The rows of Z fall into several groups, and each row is roughly a mix of its group's hidden directions.
Z, 136 rows:
0: -14   1 -11  24  18  19   0  -7  25  -5
1:  -5  25  10   8  -7  23  -7  11 -22 -15
2:   0   2   2  29 -20  28   6   8  15   1
3: -18  26  -3   3 -13  26   5   8   2 -18
4:  19  -9  33   3   0  -4  14   4  -4 -21
5:  -7  13   4  27   5  16 -17  -6  18  20
6:  -3  21 -33  -8   1  -9 -12  -2 -16  13
7:  21 -17  -6  23  20   9 -10   6  19   3
8:   2 -12   7   2  35 -19  -1 -21  -6  -5
9:  12  24   5  -9 -11  26  25  -1   1  -3
10:  -8  17  18   1  -1 -35   5  11  13   1
11: -15   7 -18  -7 -20   9  19   7 -22 -17
12:  23   4 -23  -1   7  16 -17  18  14  -6
13:   4   9  -5   8  23  13   6 -30  20   4
14: -30  14   5 -29  -2   7 -13  -4 -10   1
15:  -9 -17   0 -20 -12  32 -14  -8  -7   0
16:   1  21   8  17   5  25  -5  -2  22 -18
17:  -3   8 -22  14   1  -6 -13 -20 -26  16
18:  20 -31  14 -15   2  -8  -5 -17  -7   8
19:   2 -10  14 -10  22 -27   1 -10 -20  11
20:  12   2   6   3  23 -22 -14 -20   1  21
21: -15  25 -29   2   3   9   3 -11 -19   5
22:   6 -17  10  30 -19 -11  -1 -16  -6  12
23: -14  18  13  14 -21  23   0  -5 -18  -7
24:  14  19   5  15 -21   4  22  10 -20  -7
25:  -7 -12   0   4  20  19 -28   4  22   3
26:  16 -22   0  12   9  10  -9 -25  -1  22
27:  18 -13 -17  12  -7  21   3 -18 -20  11
28: -13 -15 -27 -25  -3   9  -8   4  12 -14
29:  -3   9  -8  20   2  33  14  -4   6  18
30:   0  22  12  -1 -28  17  -4  15 -14 -12
31:   1  19  20   7   9 -31   1  20   6  -3
32:  29  -4   0  -9   0 -16 -11   0  31   4
33:   7 -14  29  15 -15  -4  24  -6   1 -10
34:  12 -26   0 -10 -14  -7  -4 -27  -1  19
35:   7  -6  -5  25  15   9  -9 -16  15  25
36:  11   7   6 -13  11 -34  11  10 -20   2
37:  -9  -2  17  26  22  -1 -18  -3  -7 -19
38: -30 -18  -7 -10  -9  13   4   9  21 -12
39:   2   7  12 -14  -7  -7 -22  20 -20 -23
40:  -2  17  21  17  11  16 -24  16   8  -2
41: -15  -9 -14  29   7   8  15 -22   6   8
42: -10  14  -9 -24  14 -23  -9  -1  -4 -22
43:  -2  -1  10 -26 -10 -31  15   7  -4 -12
44:  10 -16  32  -3  16  -7 -12  -3  -1 -21
45:   9  15 -11  -4   9  28  26  -3   6  16
46: -22  16   6   0 -20 -19   5 -12  -8 -22
47:  13  22 -22   0  -3 -14  -6   1  30  -1
48: -30  -5  12   5 -16  21  11  -6  17   4
49: -20   9 -12 -35   4   5  -6   4  -2  17
50: -23  20  -4  11 -17  26  -3   6   3 -12
51:  -6 -20 -17   7 -11  33  -6 -10   8  -5
52:   6  22   1   1 -34   7  11  10 -18   2
53: -11 -16   2  18  23   4   1 -16 -16  22
54:  14 -10 -18  -3   5 -15   2   2  36   7
55:   6  -3 -23 -20   5  17 -30  -4  -2  -8
56: -17  13   8 -34   8  12  15   3  -8  -8
57:  -4  14  21  -5 -10 -25  22  11 -13 -10
58:   3 -16 -12  12  10  15   5  -7  35   8
59:  18  17  12  -4  -4  15  34  -7  -2   7
60: -22 -20   0  -4   6  12   6 -10 -33   3
61:   1  -9  -7  -8 -20  16 -32  20  -3  -4
62:  11  -9 -30   1   5  28  -4  12 -14  -5
63: -10 -17 -11  -7  -2 -36  -1  -9  17   1
64:  -6   2  18  17  -2  31  23  -4  -3 -12
65: -10  -1 -16   0 -25   9   8 -27   9  17
66:   6 -13  30  14 -15 -25  -2   3   2 -10
67:  -5   7 -10  37 -12  21 -11  -5   3   3
68:  11 -29  -9 -12  20  -8 -16 -11  -5  16
69: -28  14  16  -3 -16  -3   7  -9  -4 -25
70:  -7 -37 -11   5  -5  16 -15  12  -5   1
71: -14   0  11  10  12  27  26 -12  -2 -12
72:  12 -11  17 -14   5 -33  -2   4   5 -19
73:  16   9 -12 -17 -13  14  18 -10 -19 -19
74:  32  -7 -14  -9  11 -22  -6  -4  13   9
75:  -1 -14   9  -7   9 -37 -15  10  -8 -11
76: -17  -1   7  17 -15 -34   2  11  -6   8
77:  21 -15  -1 -14  27 -21  -3   8  11  -6
78:  -6  13  -2  17 -10  26  19 -21  14   5
79:   8  -6  -9 -19  -2 -16  24 -22  13  15
80:  -4 -26  11  -4  33 -10 -10   8   6  -4
81:  31   2 -18  14 -14  -9  -4  12  -4  18
82:  -2  20  -2   9   3  22 -15  27  13 -13
83:  10 -11 -24 -14   8  22 -15   6 -21  -9
84:   5 -12  -8   5 -20  -3   8 -25  27  12
85:  25  -8  -5  -2 -16   5 -12 -13  31   5
86:   0  -5 -23   5  -8   8  20 -29  17  -2
87:  -2 -12   0   2  16 -11  -3  -9  32 -25
88:  27  17 -18 -10  13  -9  11  11 -15 -11
89:  -2  35  16  -9 -23  -7   6   5   0  -7
90:  -4  33   6   0   3 -24   7   5 -20  -5
91:   4  -5   3 -22 -15 -13   4 -35   1 -10
92:   8  -7 -18 -12  -8  30   5 -19 -17  -1
93:   6  21  13   0  22 -19  14  -9  19 -12
94:   8  17 -14  -9   3  31  14  18   6  10
95:   8  -9  -3 -26  -3  21   9  -8 -11 -27
96:  -9 -15  13  21 -14 -25 -12  14  10  -8
97:   4 -25  23  -1   3   2 -12 -12  25  11
98:  13  -4  27   2  13  -4 -16  11 -14 -24
99:  -7  -7  30   4   9  -5  12   6 -31   2
100:   4 -19  18   5 -11  -7   5 -33  -3  17
101:  18 -16   1  36  11   6   3  -2  15  -7
102:  -1  13   0 -11 -11  -6   8  23  23 -27
103: -17   5  10   8   5  -4  -6  -4  16 -38
104:  -9  21  -7  -8 -23 -20  21  -1  -9 -13
105:  14   4  -7  16   6 -16  25  -5 -25  13
106:   6 -12 -21 -16  -4  14   5 -24   7  23
107:  -6  10 -32   0   7  14 -15  -2  -6  25
108:   9   9  13  -3 -12 -19 -11 -33  10  10
109:  13 -26 -23  -9  18   6 -14  -8   4  11
110:  -6 -24   1  10  22  21 -15  -2  18  -9
111:  -4 -27 -17  -1 -14 -23  18   7   3 -12
112: -21 -22  -6   7 -19  18 -14  -2  18   7
113: -13  11 -11  16  -8  18  21  24 -11 -10
114:   7 -20 -14  -1  32 -13  -8  -3  19   4
115:  12 -27  -6 -14 -16 -16  -6  13  10  17
116:  12  -3 -12  -2  -2  39  -5  -4 -20  -6
117:  -2  -8  12  25   3 -13  -3  -8  14 -31
118:   5   1   2   6  28 -31   5  -5   2  19
119: -26  22  -9  20  15  -3   2  15   5 -11
120:   2   7   2  -8  16   9 -33  13  23  -7
121:  -2  -5   1   2  26 -27  12 -16  21   6
122:  -8  14  10  29   0  12 -15   9  25  -1
123:   3 -15   8   3 -21 -30  20  -8   3  11
124:  -1  -5  -1   8  29  -2  12 -22  24 -11
125:  -2  -9 -16 -11  16  -9  10 -32  18   2
126:  -3  26   2 -15 -16 -16  23   8 -16   3
127:  18 -35   7  -9  -1 -13 -18  -5  -2   9
128:  -5  27  -8 -20 -12 -12  26   1 -10   5
129:  -6 -18  -2   5   9 -32  14   7  19 -13
130:   3 -28 -10 -25   2 -14   8  -4 -22   6
131:   8 -26 -14 -23   2  16   5  -9 -20 -10
132:   6   4 -11   6  -1  22   9  19  -8  33
133: -15  -3  16   1   6 -33  -8   9  12  20
134:  -8 -11  13   8   3  -9  -4  25  19 -28
135:   6 -16   4   9  27 -27  -1  20  -5  -1

Here is one row of each group, with its name. Which group are the others in?
 10   2   8 -21  33  -6   9 -21  -1  -4 -> T
 -6  22  -7   7  -4  17  28 -19   0  13 -> K
-13  22 -13 -21 -15  -5 -15   2 -18  12 -> H
-10 -14   2  12   3  -2   3  -4  40  13 -> L

  6 -18  16   0  22 -22 -20  -1  -8 -16 -> K
-28  19   8   0  -9  12 -17  -1  21 -10 -> L
  0   1  24 -18 -19  -5   6  20   2 -23 -> L
  2  -8  27   8 -15 -12  11 -26  -9  12 -> L
  7 -12  12   2  38 -12 -11   9   3  13 -> L
 16 -20  13  17  20 -16   7 -10   4 -18 -> H
-12 -11  -9  35   3  10  -7 -19   9   8 -> H
  1  11   0 -30 -24  -4  18 -11  -8 -14 -> T
 -9  -9   0   0  14 -26 -17  -4 -29   9 -> K
  8 -27  12  10   4  13  11  -9   1  29 -> H
-23 -20   3  13   9  23  -1 -13 -14  13 -> L
